In the data rows, 128 means zero.
Here is a table of points, one per row:
[188 154  74 146 186  86 100 136 134 127 126 161 151 113  29 152 125 157
 117 137 164 151  93 143  95 156 144 153 126  93  98 148 103 134  43 150
  58 167  96 122 129 151 144 148 158]
[154 113  99 123 139 136 132 122 182 166 193 128 145 106 139 171 160 160
 144 137 122 140 158 121 163 145 154 170 110 111 173 135 152 125 134  88
 118 115 109 122 138 127 155 174  70]
[ 66 178  80 113 135 109  84 111 114 113 172  98 120 137 105 136 106 150
 158 109 155 121 133 129 182  63 123 148  78 122  95 108 119 176 101 106
 107  93 154 143  64 164 149  71 142]
[127 160 100 136 142 136 127 131 156 108  99 130 152  93 120  88 139 137
 126 146 140  79 150 158  68 181 146  98  38 124 126 111 178 152 111 133
 122 139 152 128  73  76 128 117  93]
[186  68  84 109  89 120  69 114  96 126 118 142 138 138 182 162 186 109
 137 110 131  86  62 179 112  90 187 134 119 142 166 141 161 124 141 154
 140 117 155  95  99 111 150 100 125]
[114 183  74 138 115 138  80 168 142 171  72 148  72 111 129 128 124 176
 117 119 116 114 166 121 125 145 144  88 156  94 136  73 139  86 132  87
 120 147 119 175 115 100 178 205 116]
[ 80 171 122 108 159 135 170 101 106  49 139 126 123 134 114 121 151 149
 178  85 119 134  92 148 109 144 146  45 189 108 156 111 135 100 111 192
 173  99 121  95 156 116  97  74  79]
[134 138  94 151 128 113 109 130 135 167  96 136 162 101 158 130 121 148
 152  82 113 104  72 129 127 111 123 105 171 100 127 181 129  90 123 189
 132 116 131 183  51 150 116 182 105]
[154 106 110 139 148 164 125  72  78 159 152 102  95 129  80  92 154 131
 145 131 115 129 103 102 135 192 148 126 149 177 143 190 179 136 122 111
 137 135 149 148 154 124 140 126 148]
[174 109  73 177 141 108 129 108 154 131 197  94 155  47 130 100  76  79
  89  91 117 136 170 103  81 158 126 133 142 214 151  87  98  97 138 138
 117  74 136 126 101 157 116 136 106]
[106 140  96 118 117  91 138 151 111 109 194 101 155 122 136 123 158 146
 163 189 106 130 138 177  76 158 134 158 122  85 114 151 173 175 172 127
 120 158 132 188  92 159 150 114  67]
[135 121 152 150  64 116 134  58 110 129 100 166  97 107  55 102 165 144
 108 105 119 123  94 130 178 110 132 165 103  91 150  87 125 142 109  87
 151 164 107  89 135 137  97 115 118]
[136 147 172 137 147 168 162 120  97 127 135 166 178 130 108 179 147 155
 169 125 133 174 124 164 126 143 123 126  90 137  90  99 172  95 150 123
  62  81 110 163 142  72 112 187 129]
[111 170 168 128 161  97 126  84 125 149 151 101 156 155 132  66 104 125
 158 103 164 108 182 184 118  95 128 159 121 144 139 139  97 106 127 125
 141 112 137 172  94  95 120 150 157]
[150 144 118 130 117 127 115 102 138 100 135 104 158 126 222 117  75 140
 109 142 165 204 121 185  86 137 109 185 137  93 132 133 116 144 113  68
 178 109 146 104 153 114 126  91 111]
[105  96 117 100  83 135 187 135 170 136 137 179 137  67 167 145 118 141
  89 184 142 146 101 168 157  47 116  63 124 162 112 109 127 119 131 191
  84 119 161  81 117  84 152 137 147]
[122 183 105 120  44  66 106 178 140 197 117 153 175 149 102 131 126 110
 183 200 126 121 134 146 126 174 117 144 143 131  81 156 132 127  85 141
 217  89 143 115 180 131 123  92  99]
[153  68 144 144 119  86 115 155 132  94 156 112 150 175 109 122 162 174
 159  72 121 133 130 130 127 141  26 112 127 151 132 144 123 141 135 111
 164 107 172 145 123  92 129 165 207]
[129 141 146 181 123 135 154 164 133 127 172 106 142  83 117  96 126 146
 110 142 120 193 141  90 160 114 122 116 172  92  69 168 110 130 161 159
 181 151  96 119 101 133 129 113 135]
[ 86 135 111 100 110 121 183 151  96 124 120 110 129 144 133 147 187 134
  81 141 131 130  90 129 124 126  85 175 122 128 161 152 134  67 154 135
 109 176  98 140 182 136 130 131  66]
[130 118 152 117 106  95 132  87 117 134  63  84 161 105 125 124 135  97
 137  87 128 101 109 138  99 125 145 124 114 145 110 132 147 125  81 146
 126 153 151 163 143 149  86 134 151]
[114  53 118 150 174 150 160 106 165 150  79 100  78 159 149 200 116 197
 163 154 124 160 114 142 115 138 147 112 171 127 147 135  70 155 105 108
 103 105 147 111 105 197 137  71 127]
[112  81 118 124 180 108  83 138 129 151 141 119 135  97 134 122 151 117
 107 130 114 129 143 123 149  98 165 125 105  73 108 115 117 176 154 151
 165 116 118 101 167 129 111 176  74]
[107  55 126 113  99 120 123 202 156 155 122 156 156 130  65 140 139  89
 196 124 162 151 127  93 130  98 102 130 124 144 173  91 137  97 150  94
 100 139 143 181  63 168 140  85 135]
[ 96 120 120 137  97 170 130 117 108 148 143  73 102 125 116 101 108 160
 167  99 139  90 144 124  85 128 134 135 132 133 114 102  93  95 194 117
  59 125 142  31 167  73 114 110  95]
[115  91 180 153  82 165 101 110 140  75 105 129 131 127 144  85 113  86
 155 164 147 207 176 114 194 138 146 111 122  96 130 105 151 112 109 160
  93 170 191 166 185 154 132 151 121]
[172 187 181 154  97 141 186 128 178  65 131 133 139 106 148 157 135 130
  90  90 105  99 127 147 200 141 161 124 106 174 116 158 117 141 100 106
 135 156 112 125  53 156 143  72  85]
[134  99 173  99 200 159 113 218 187  99 141  98 146 106  90 129 117 126
 112 143  99  51  78 142 150 144  93 132 102 126 146 109 108  94 103 159
 165 124 119 107 169 147 190 123 155]
[125 145 122  67 105 149 133  72 166 155 194 141 134 132 131  89 146  75
 144 150  63  98 121 173 138 191  86 100 169  86 156  73 110 140 149  99
  84 134 124 102 133 187 133 173 187]
[144 141 119 112 132 113 163 119 111 123 171 167 109 126 154 157  61 173
 150 147 233 122  77 143 156 174 127 111 131 193  77  71 144 109 184 110
 199 145 112 135 147 172  97 158 125]
[119 142 131 131 115 152 202 147 136 171 116 153  84 125 157  98 156  80
 137 105 181 117 118  60 132 164 142 129 108  72 124 177 104 110 154 131
 133  39 137 125 143 118 129  75 113]
[155 165 166 146 112 149 153 139 140 140  93  56 143  59 186 137 185 152
 152 132 183 121 170 119 118 152 122 146 139  64 154 110 129 138 140 168
 136 112 102 147 149 156  82 120 220]
[ 87 123 136 142 129  61 130  99 116 143 158 162 162 144 201 114 215 108
 122  87 152 158 106  60 111 176 148 143 127 170 105  83 115 173  60 139
 110 158 146 118 147  98 203 152 162]
[122 118 175 156 107 117  69 147  97 122 161 114 119 137 129 130 159 168
 162 167  85 115  88  90 115 138 163  83 126 196 133 106 113 120 143 125
  88 118  84 154  93 132  83 120 167]
[ 83 134  82 252 121 115 158 157 104  77 153 139 163 158 182 120  86 103
  91 118  96 116  74 119 124 115 128  82  73  73 104 155  96 146 135  49
 119 141 126 129 192 147  85 136 132]
[109 126  92 122 168 146 156  95 165  54 131 180  96 161 131 103 146 121
 149 181 127  95 171 134 151 118 115 120 112 124 112 192 161 130 126 128
 144 133 160 155  92 100 148 168 160]
[206 149 116 159 106  80  98 143 159 128 125 171 114 209 175 105 113  83
  77 132 139 112 142 147 138 113 131 134 120 136 158 111 105  94 140 152
 119 115 146 174 142 134 130 128 121]
[123  82 137 104 127 140 149 115  59 169  96 107 126 166 131 114  92 174
 119 109 171 138 120 142 179 173  82  95  63 107 196 109 110 166  98 170
 119 129  92 140 118 125 135 123 111]
[175  82 151 101 141 126 149 132 123  91  72 125  77 106 130  21 141 166
 172 158  82 113 100  88 116 108 149 162  99 148  67 114  72 109 155 100
 108 105 115 171 129 132 177 134 105]
[ 71 113 114 126  93  65 133 100 114 121 155 139 171 135 114 135  83 114
 125 148 122 162 149  88 158 125 207 137 112 106 168 146 110  55 135 156
 159 139  70  99 124 115 145 119 164]
[ 91  96 141 149  92  78 107 133 150 146  87 122 130 120 177  94  54 154
 123 145  72  75 132 122 120 128 120 170 142 149 109  95 234 169  90 150
 133 102 106 135 145 143 123 154 126]
[148 106 176 148 117  87 147 139 149 152 143  65 106 156  80 168 117 143
  87 159 134  87 149 156 108 128 168 130 139 116  74 157 138  78  95 102
 123 122 177  91 118 114 150 145 166]
[128 125 112 149 100  97 165  86 130 120 101  51  87 101  75 172  95  60
 120 117 101 180  91 123 110 107  98 114  79 122 150 159 146 110 150 109
 162 104 138 148 111 127 157 195 119]
[ 70  96 167  78 111  98 104 123 117  92 161 173 104 125 141 151 110 101
  86 163 147  83 181 101 110 178 133 151 118 132 115 184 126 113  85 109
  97  61  71 135  96 147  74 171 120]
[152 142  59 122 130 138 157 138  88 133 122  95  99 158 160 107  92 120
 109 158 137 109 128 120 140  94 113 132 130 126 119 145 156 134 161 120
 142 207  37 110 125 106 155  72 201]
[142 122 134 137 151 157 130 205 170 137 155 136  47 153 147 135  85  85
 190  25 105 162 124 138 180 150 114 114 133 149 109 183 167 155 113 139
  80 159 101  90 150 113 129 123 102]
[180 150 145  72  88 134 104 183 102  76 109 140 142 117 104  87 116 184
 134 118 151 140 146  84  89  94 110  49 141 172 207 197 112 155 124  77
 108 144 152  60 153 159 118 162 103]
[186 101  79 101  98 123 122 106 141 106 128 121 165 136 119 141 145 143
 140 103  70 121 154 115 168 151 123  97 143  87 103 145 129 111 146 118
  80  84 110 137 130 100 104  81 150]
[103 108 131 148 118 133 154 125 150 125 116 123 159 145 132 141 122 143
 137 102 153  56 159 147 156 145 122 207 135 165 114 149  55 120 160 171
 112 227 151 129 144 116  71 134  77]
[115 152 146  69 113 120 160 164  67 143 132 131 121 104 122 137 113 144
 110  60  99 140 180 181 129  61 160 109 144 127  92 143  84 142 115 116
 127 124 151 146 194 184 189 136 154]
[108 145  76 125 149 174 107 154 122  73 111 118 155 110 131 143 135 143
  86 128 157  83  97  81 145 106 161 196 215 139 114 151 166 148 142 113
 128  78 172 187 138 119 113 164 137]
[ 94 123 114 125 192 109 115 150 115 138  77 107 127 140 164 114 153 159
  56 123  76 181 183 162 128 184 138 109 126 168 150 155 134  65 146 117
 137 145 146 160 104 145 123  97 135]
[119 129 117 115 130 141 144  97 149  87  70 151 159 180 135 121 130 115
 137  96 164 147 173  97  43 109  98 128 158 117  88 128 158 137 171 154
 103 161  55  51 129 188 166 136 101]
[152 164 168 123 129 162 113 107  76 158 150  42 152 181 116 146 153  97
  76 189 120 112 132 100 147  86  66  92 160 161 117 107 149 130  87 138
  81  92 142 145 123 121 166 120  70]
[ 90 153 110 114 115 142 166  98 151 120 126 174 105 103  74 109 122 113
  42 115 143 150  92 140 120 158  97 167 170 114 137  79 122 116 109 127
 114 136 189 115 123 115 122  96 148]
[132 114 123 143  84 164 121 130  99 109 119 144 112 164  95 134 135 103
  94 136 124 170 128 185 140 158 138 165 174 118 144 107  62 201 146 173
 180 104  97  95  80 107 112 211 143]
[127  75 157 138 194 172  57  94 137 134 131 162 174 134 105  97 113 135
 103 100 174 114 112 165 152  92 134 125 139  95 121 140 185  58 121  76
 130  96  96 128 130 133 152  83 107]
[142 134 172 165 100 118 106 159  97 137 181 137  66 161 151 111 108 146
  86 122 200 133 115  97  82 135 148 129 131  69  99 121 168 131 175 172
 135 157 165 102  90 177 111  86 122]
[136 164 106  88 115 215  41  95 108 131 106 151 123 129 141 168 120 120
 104 124 112 159 122 122 119 155  97 124  59 120  76 156  63 100 138 161
 137 139 142 133 149 151 100 106 142]
[119 193 194 124 188  72  85 139 125 126  58 115 113 100 151 137 134  79
 165 148 142 157  48 135 166 129 108 149 152 127 178 152  90 144 187  74
  87 120 133  60  94  91 148 129 127]
These points spread out most along one direction. Take the direction at right angles to it along which they spread out most. Then take the direction at right angles to both along which they spread out most. Go by this last direction. For each point below, how far along it does it lie, from 0 to 99? The average is 50, and the first point in the table lies past the average. One standard deviation of the points above along it is 16.
[137 132 122 173 129 152 127 135 163 104 118 111 114 158 121 110 134 114
 146 153 160  93 125 137  87 106 135  95 150 158 150 116  69 151  70 144
 134  92  48 187 139  86 165 119 107] -> 44
[118 102 138 120 126 140 135 130  55 127 120 165 117  58 153 135  74 118
 145 139 104 128 155 112 165 153  68 150 173 123 145 123 127 149 107 151
 133 161 130  99 112  87 141 101 127] -> 62
[149 126 157 160 161  86 125 107  72 110  75 180 104 114  85 209 149  95
 120 113 107  86 218 123 130 132  94  95 139 132 138  60 128 161 191 111
 158 104 140 110 153 130 150  99 128] -> 63
[157  97 128  73 171  85 106 149 121 131 155 118  60  87  90 133 125  70
 141 126 127 141 122 175  95  98 149  90 136 112 138 116 142 145 105 130
 107 143 133 189 165  95  75 106 114] -> 50
[145 143  80  97 166 112 123 129 122 110  88  64 119 164 110 136 148 107
 172 141 115 142 131 103 175 124 130 144  93 168 101  68 155 103  93 147
 152  98 166  90 130 170 122 158 142] -> 57
[139 132 124 107 172 158 155 112 143 174  99 136 198 138 126 133 128  79
 138 157 176 105 131  78 156 115 162  68 158 125 113 143 113 171 142  84
 154 198 154 124 126 137  97 138 108] -> 46
[109 116 168  37 107 170 141 168 165 142  91 116 160 182  94 152  91 127
  73  76  93 173 103 108  99 147 177 117 123 146 123  97 150 206 181 102
 152 133 109 148 122  58 142 102 151] -> 57
[124 118 165 120 143 121  77  61 191 171 150 120 101  97 142 162 144 154
 131 125  81 104 108  87 102  93  77 107 117 124  83 143 106 135 117 120
 159 160 128 175 119 100 115 125 103] -> 46
[ 95 164 116 150 127 123  83 106 207 164 130 144  91 112  91 129 152 162
 113 155 140 136 135 142 147  83 141 149 101 208 175 163 171 188 176 148
 102 106 110 145 194 119  97  94 158] -> 47
[106 159 171 168 124 213 123 114  95 154 160 163 109 116 127 182  94 115
 187 135  91 116 131 117  55 110 145 146 110 135 194 134 126 115 115 125
 161 165 168 125 154 132 190 135 166] -> 58
[ 97 107 119 165 132 182 125 185  99 173 141 144 118 109 128  87 220  89
 112 134 126 142 152 192 109  88 122 138 130 166  95 119 140 104  78  91
 177 108 100  94  99 149  93 153 138] -> 54
[172 145 125 111 135 139 146 162 144  85 154 118 133 143 164 157 140 150
 149 117 113 161 151  85 109  82 132 172 126  92 161  75 130  97  77  96
 149 173 108 117 125  58  68 114 120] -> 46
[152 160 157 123 177 121 208  99 108 182 147 197 144 174 135 116  88 147
 111 166  60 146 126  95 127  76 138 179 102  87 165 116 132 154 121 192
 115 116 158  93 124 151  66 145 146] -> 67
